In the data rows, zero lies at 4.5, halfway between 4 and 5.
Here are some points:
[4 5 5 5 4 3 3 6 3 4 7 6 5 3 4 4]
[6 3 3 3 4 7 5 3 7 4 3 3 6 6 5 6]
[3 6 6 5 5 2 2 6 2 3 9 8 4 2 4 5]
[7 2 4 1 5 7 0 6 7 3 3 3 3 4 2 5]
[4 5 4 2 6 2 1 5 4 2 7 6 5 7 2 6]
[4 6 5 2 6 1 0 5 5 2 7 6 4 6 1 7]
[5 3 5 6 4 7 5 7 3 6 4 4 3 0 6 3]
[3 8 5 3 5 1 6 3 4 5 3 6 6 9 3 5]
[5 5 4 4 4 5 7 3 6 5 1 4 5 8 5 4]
[6 3 3 3 4 7 7 3 7 6 1 3 5 6 4 4]
[6 4 3 3 4 8 9 2 7 7 0 1 6 7 4 4]
[3 5 6 8 4 3 6 6 2 5 7 6 4 1 6 3]
[5 5 3 1 6 5 4 3 6 3 3 3 5 8 3 5]
[5 4 4 2 5 5 5 3 6 3 3 3 5 7 4 6]
[3 4 5 6 5 3 1 7 3 3 8 7 4 2 4 5]
[2 8 6 6 5 0 8 3 2 4 6 6 7 6 4 4]
[5 5 5 5 4 5 4 6 4 5 4 5 4 3 5 4]
[4 6 4 4 5 4 9 1 5 5 2 4 6 9 4 4]
[7 2 3 2 5 9 1 6 6 3 4 2 2 3 5 6]
[3 5 5 5 5 1 0 7 2 2 9 7 4 3 4 6]
[4 5 4 3 5 1 0 5 4 2 8 7 4 5 3 7]
[2 8 4 4 5 1 8 1 4 4 4 5 7 9 4 4]
[5 5 4 0 6 3 0 4 6 2 5 4 3 7 0 7]
[4 4 4 2 5 3 1 4 6 3 5 5 5 6 2 6]
[2 8 6 7 5 0 9 2 2 5 6 6 6 7 6 4]
[5 4 5 6 4 6 9 4 4 7 3 3 5 4 7 3]
[6 3 3 0 6 5 0 5 7 3 6 3 3 6 2 7]
[6 3 3 2 5 5 0 5 6 2 5 4 4 5 2 6]
[5 3 4 6 4 6 6 5 5 5 4 4 5 4 6 4]
[4 7 4 2 5 1 5 1 5 4 3 5 7 9 3 5]
[5 6 4 1 6 2 3 3 6 5 3 5 5 9 2 7]
[7 2 4 5 3 9 6 4 6 6 2 3 5 4 7 4]
[5 5 4 3 5 5 3 3 6 4 4 4 5 8 4 6]
[3 6 5 5 6 0 1 7 1 2 9 7 3 2 3 6]
[4 4 5 6 4 6 8 4 5 7 3 3 5 3 6 3]
[3 6 5 7 4 2 4 6 2 4 8 7 4 3 6 5]
[3 7 5 3 5 1 5 3 4 3 5 6 6 9 4 6]
[6 4 4 0 6 5 2 4 7 3 4 3 4 6 2 5]
[6 3 4 2 5 7 3 4 7 3 4 3 4 4 3 5]
[6 3 4 2 4 7 3 4 7 3 4 3 5 5 3 5]
[2 7 6 9 4 2 9 3 2 6 5 6 6 4 7 2]
[5 4 4 6 3 7 8 3 6 6 2 4 6 5 6 4]
[3 7 5 5 5 2 8 3 4 6 4 5 5 8 5 4]
[4 6 5 4 5 4 6 4 4 4 6 4 5 6 5 4]
[1 7 7 8 5 0 6 5 1 5 8 8 5 3 5 4]
[8 1 2 2 4 9 1 5 8 3 3 2 4 3 4 5]
[5 3 5 7 3 6 2 7 3 3 6 5 3 0 5 4]
[6 5 3 3 5 6 8 2 7 7 0 2 5 8 4 4]
[4 7 4 5 5 1 5 3 3 4 6 6 6 8 5 5]
[7 1 5 2 5 8 0 7 6 4 5 3 2 0 4 5]
[7 3 3 2 5 7 3 4 6 3 5 2 4 4 4 6]
[4 5 5 6 4 6 9 3 5 7 1 4 5 6 5 3]
[4 5 5 3 5 3 1 5 3 2 8 5 4 4 3 6]
[4 6 4 2 5 3 5 2 6 3 4 4 6 9 2 5]
[2 7 6 8 5 0 8 4 2 6 7 6 5 5 6 3]
[2 7 6 8 4 2 9 4 2 7 4 6 5 4 7 3]
[4 4 4 8 3 7 9 4 4 7 2 4 5 3 8 2]
[5 4 4 5 3 5 5 6 4 5 4 4 4 3 5 4]
[3 5 5 7 5 2 2 7 2 3 9 7 4 3 5 4]
[7 3 3 3 4 9 6 3 7 6 0 2 5 6 5 4]
[2 6 5 7 5 1 4 5 2 4 9 7 4 3 5 5]
[4 4 4 9 3 7 9 4 3 8 3 4 5 2 8 3]
[6 2 3 2 5 7 0 6 7 3 4 4 3 3 2 6]
[4 5 5 4 6 1 0 6 3 3 9 7 4 3 3 6]
[6 5 4 2 5 6 6 2 7 6 0 2 5 8 3 5]
[8 1 3 1 5 8 2 5 7 4 4 2 4 3 3 5]
[5 6 4 0 5 3 3 2 5 2 4 5 6 9 2 7]
[6 2 4 3 5 6 0 7 5 4 7 4 3 1 4 6]
[5 5 5 5 5 4 7 3 5 6 2 4 4 7 6 5]
[3 6 6 8 4 3 7 5 2 7 5 6 5 3 6 2]
[4 4 5 6 4 4 3 7 3 4 8 5 3 1 5 4]
[5 2 5 7 4 6 5 7 3 5 6 4 3 0 6 3]
[5 4 5 6 3 6 8 4 5 7 1 4 5 5 6 3]
[3 4 5 7 4 4 2 7 2 4 7 6 3 1 5 4]
[4 4 6 7 4 5 5 6 3 6 5 5 3 1 6 3]
[3 5 6 8 4 3 6 5 2 5 6 6 4 1 7 3]
[5 5 4 2 5 4 4 3 5 4 4 4 5 7 3 5]
[6 3 3 2 4 7 5 4 7 5 2 3 5 6 3 5]
10 more points follow, each with its number after it:
[3 8 5 5 5 1 9 3 3 6 3 5 6 9 5 4] 0
[4 4 5 8 4 6 7 6 2 6 5 4 3 0 7 2] 1
[2 6 6 7 5 1 3 6 1 4 9 7 3 2 5 5] 2
[4 6 4 6 4 4 8 4 4 6 3 5 6 6 6 4] 3
[5 6 3 4 4 4 8 1 6 6 0 3 6 9 4 4] 4
[5 3 4 3 5 3 0 6 5 3 6 5 3 4 2 6] 5
[4 5 5 7 4 5 5 6 3 4 6 6 4 1 6 4] 6
[4 5 5 4 5 2 2 5 4 2 7 7 5 4 3 5] 7
[5 4 4 3 4 4 2 5 5 2 5 5 5 6 3 6] 8
[2 6 6 8 4 2 6 5 3 4 7 7 5 3 5 4] 9
Which of these numbered points is nearest to each point below, ignoring the 3 directions in which the first points spread most? Its number follows each.
[5 4 4 0 6 4 2 3 6 3 4 3 5 6 1 5] > 1
[4 4 5 7 3 5 8 5 3 6 4 5 5 2 6 2] > 7
[4 4 5 4 5 3 1 7 4 4 7 7 3 3 3 5] > 5
[4 8 4 2 5 2 4 1 5 3 3 5 6 9 4 7] > 6
[4 4 4 3 5 3 0 4 6 2 7 6 5 5 1 7] > 9
[5 6 4 1 7 2 3 4 6 3 5 4 5 9 2 6] > 0
[4 3 5 5 4 4 2 6 5 2 6 6 4 3 3 5] > 9
[5 5 5 6 4 6 7 5 5 5 3 4 4 4 6 4] > 6
[3 5 5 9 3 5 8 4 3 7 3 5 5 3 7 2] > 4
[5 4 5 7 4 7 9 5 4 7 3 3 4 2 7 2] > 1
[4 5 4 3 5 4 6 3 6 4 5 4 5 8 3 5] > 9
[5 4 4 7 4 5 6 6 4 5 5 5 4 3 7 4] > 3
[6 2 5 5 4 7 1 8 4 5 5 4 2 0 6 4] > 0
[6 3 5 4 4 8 4 5 5 5 4 3 3 2 6 5] > 2
[7 3 4 4 4 8 9 3 7 7 0 1 5 7 6 3] > 0
[4 6 5 1 6 1 1 4 5 3 5 6 5 9 0 6] > 5
[4 4 4 5 5 5 5 4 5 6 4 4 4 5 5 5] > 2
[3 5 5 5 4 2 4 5 4 3 6 6 6 6 4 5] > 8
[5 5 4 3 5 3 5 3 6 5 4 4 5 7 3 5] > 5
[6 1 4 5 4 8 2 7 6 4 5 4 3 1 5 5] > 9
[4 6 5 5 5 2 6 4 3 4 6 5 5 5 5 4] > 1
[5 4 5 8 3 8 8 5 4 7 3 4 4 1 8 3] > 6
[4 4 5 6 3 5 5 6 3 4 5 5 5 4 6 4] > 8
[2 9 6 7 5 0 7 4 1 5 6 7 5 7 6 4] > 0
[3 8 4 2 6 2 5 1 5 3 4 5 6 9 3 6] > 6
[4 5 4 1 5 2 0 5 5 1 7 6 5 7 1 7] > 8
[4 6 4 2 5 3 4 3 6 3 4 5 6 9 2 6] > 9
[6 2 4 4 5 7 0 7 5 3 7 4 2 0 4 4] > 1
[3 6 5 6 4 2 5 4 3 4 5 6 6 6 5 5] > 8
[5 4 4 3 4 6 4 4 5 4 4 4 5 4 5 5] > 6
[5 5 4 3 5 5 6 3 6 6 1 3 5 9 4 5] > 0
[5 3 4 4 4 6 2 6 5 3 4 4 4 4 4 5] > 8
[5 3 5 3 5 4 0 7 4 1 6 5 4 2 2 5] > 7
[5 4 5 3 5 3 1 5 5 3 5 5 4 5 2 5] > 5
[4 6 4 6 4 4 9 3 4 6 3 4 6 7 7 4] > 3
[5 3 5 6 4 7 4 6 4 4 6 4 4 1 7 5] > 6
[4 4 5 4 5 3 1 6 4 2 7 6 4 3 3 5] > 7
[4 4 5 7 4 4 5 7 3 5 6 6 4 1 6 4] > 3
[2 7 6 7 5 0 6 5 2 6 6 8 5 5 5 3] > 5
[5 3 4 6 4 7 3 5 4 4 6 4 4 1 6 5] > 6
[3 6 6 6 5 1 4 6 3 4 7 6 4 4 5 4] > 0
[3 7 5 5 5 2 5 4 4 3 6 6 5 7 5 5] > 6
[4 6 5 1 6 0 0 4 4 3 5 6 4 7 1 7] > 5
[3 7 7 6 5 2 5 6 2 4 6 7 4 4 5 4] > 0
[5 3 4 6 3 8 9 3 6 7 1 2 5 3 6 3] > 9
[4 6 4 1 6 1 1 3 5 1 6 6 6 9 1 6] > 7
Here are 10 other points, each followed by its number:
[2 7 6 7 4 2 9 3 3 6 4 6 6 5 6 3] 0
[4 4 5 9 3 6 9 5 2 7 5 4 5 0 9 2] 1
[4 6 6 5 5 3 4 5 2 4 6 6 4 3 5 4] 2
[5 5 4 1 5 4 1 4 5 3 6 4 4 6 3 7] 3
[3 8 5 4 6 1 7 1 4 6 4 6 6 9 5 6] 4
[2 6 6 8 4 1 7 5 3 7 5 6 4 3 6 3] 5
[4 6 4 1 6 2 3 1 6 1 5 5 6 9 1 7] 6
[6 3 4 5 4 7 4 4 5 5 4 3 5 4 6 5] 7
[6 3 3 3 4 6 5 4 6 4 4 4 5 5 4 5] 8
[7 3 2 4 3 9 9 2 8 7 0 1 6 8 6 4] 9
Which of these numbered points is nearest to each point below, ignoring the 3 directions in which the first points spread most? Its number follows each.
[7 1 3 1 5 8 1 4 7 1 4 2 5 4 2 6] > 6
[7 4 3 2 4 8 5 2 7 4 2 2 6 8 5 5] > 7
[4 5 5 6 4 2 1 6 2 3 8 7 4 2 5 5] > 7
[7 3 4 1 5 8 5 3 7 6 0 2 4 6 4 4] > 2
[5 3 4 6 3 9 7 4 5 5 2 3 5 3 7 4] > 6
[4 7 5 6 4 3 7 4 3 6 5 5 5 6 6 4] > 3
[5 3 4 4 5 5 1 7 3 3 8 5 3 0 5 6] > 1
[4 6 4 2 6 2 5 2 6 3 5 4 6 9 3 6] > 1
[6 4 3 1 5 6 0 4 6 2 4 3 5 6 2 7] > 7
[3 6 5 5 5 1 1 7 2 2 9 7 3 3 5 6] > 3
[3 8 6 5 5 1 8 2 4 7 3 5 5 8 5 4] > 5
[4 6 4 4 4 4 8 1 5 6 2 4 7 9 5 5] > 7
[4 3 4 6 5 4 2 7 3 3 8 6 4 1 4 5] > 8
[2 7 6 9 4 0 7 4 2 7 7 7 5 4 7 4] > 4
[5 3 5 7 3 7 5 6 3 5 5 4 3 0 7 4] > 3
[4 5 5 7 4 5 7 3 4 5 4 4 5 5 6 4] > 7
[5 4 4 2 5 5 3 4 6 3 3 4 5 5 3 5] > 0
[5 4 5 5 4 5 4 6 4 5 6 4 3 2 6 4] > 3
[7 2 3 1 5 7 1 5 7 2 5 3 4 5 2 6] > 8
[1 7 6 8 5 0 6 5 1 5 7 8 5 3 5 3] > 0
[7 3 3 4 3 9 9 3 8 8 0 1 5 8 6 3] > 9
[6 4 4 0 6 5 1 4 7 4 4 3 3 6 2 6] > 5
[4 6 6 6 5 4 7 5 3 6 4 4 4 3 6 3] > 2
[3 6 6 3 5 0 3 5 3 4 6 6 4 5 2 5] > 5
[6 3 3 3 4 8 6 4 6 5 2 2 5 5 5 4] > 1
[6 4 4 4 5 7 8 2 8 7 0 2 5 7 6 4] > 4
[4 2 5 6 4 6 0 8 3 2 8 6 3 0 4 4] > 6
[4 6 4 5 5 2 5 3 4 4 5 5 6 7 4 5] > 7
[3 4 6 8 4 5 8 5 3 5 5 5 5 1 6 2] > 6
[4 6 4 3 5 4 6 2 5 4 4 4 6 8 3 5] > 6
[7 2 4 1 5 8 0 5 6 3 3 2 3 3 3 5] > 2
[6 3 5 4 4 8 4 5 5 4 3 3 3 2 5 4] > 2
[4 4 6 6 5 4 3 7 2 5 7 5 2 0 5 3] > 2
[6 3 3 4 4 6 4 5 6 4 6 4 5 5 5 5] > 9
[4 5 5 8 4 5 9 3 4 7 4 5 6 4 7 4] > 7
[3 7 6 8 3 4 9 4 2 7 4 5 4 3 8 3] > 3
[5 3 4 7 3 8 6 5 4 6 4 4 4 2 7 3] > 7
[3 6 6 7 5 1 5 5 2 6 7 6 4 3 5 4] > 5
[5 2 4 8 3 8 7 6 4 5 5 4 5 1 7 3] > 8
[6 5 4 2 5 5 4 3 6 4 4 3 5 7 4 6] > 3
[4 5 6 8 4 4 9 5 3 6 6 5 5 2 8 3] > 1
[4 7 4 3 5 3 9 1 5 6 2 4 7 9 5 5] > 1
[3 7 5 3 5 1 5 2 5 4 3 6 7 9 2 6] > 0
[7 2 4 3 5 7 2 6 5 4 5 4 3 2 5 6] > 4
[5 3 4 4 5 7 5 5 6 5 3 3 4 3 4 4] > 0
[6 3 4 2 4 5 0 6 5 2 6 5 4 5 4 6] > 7
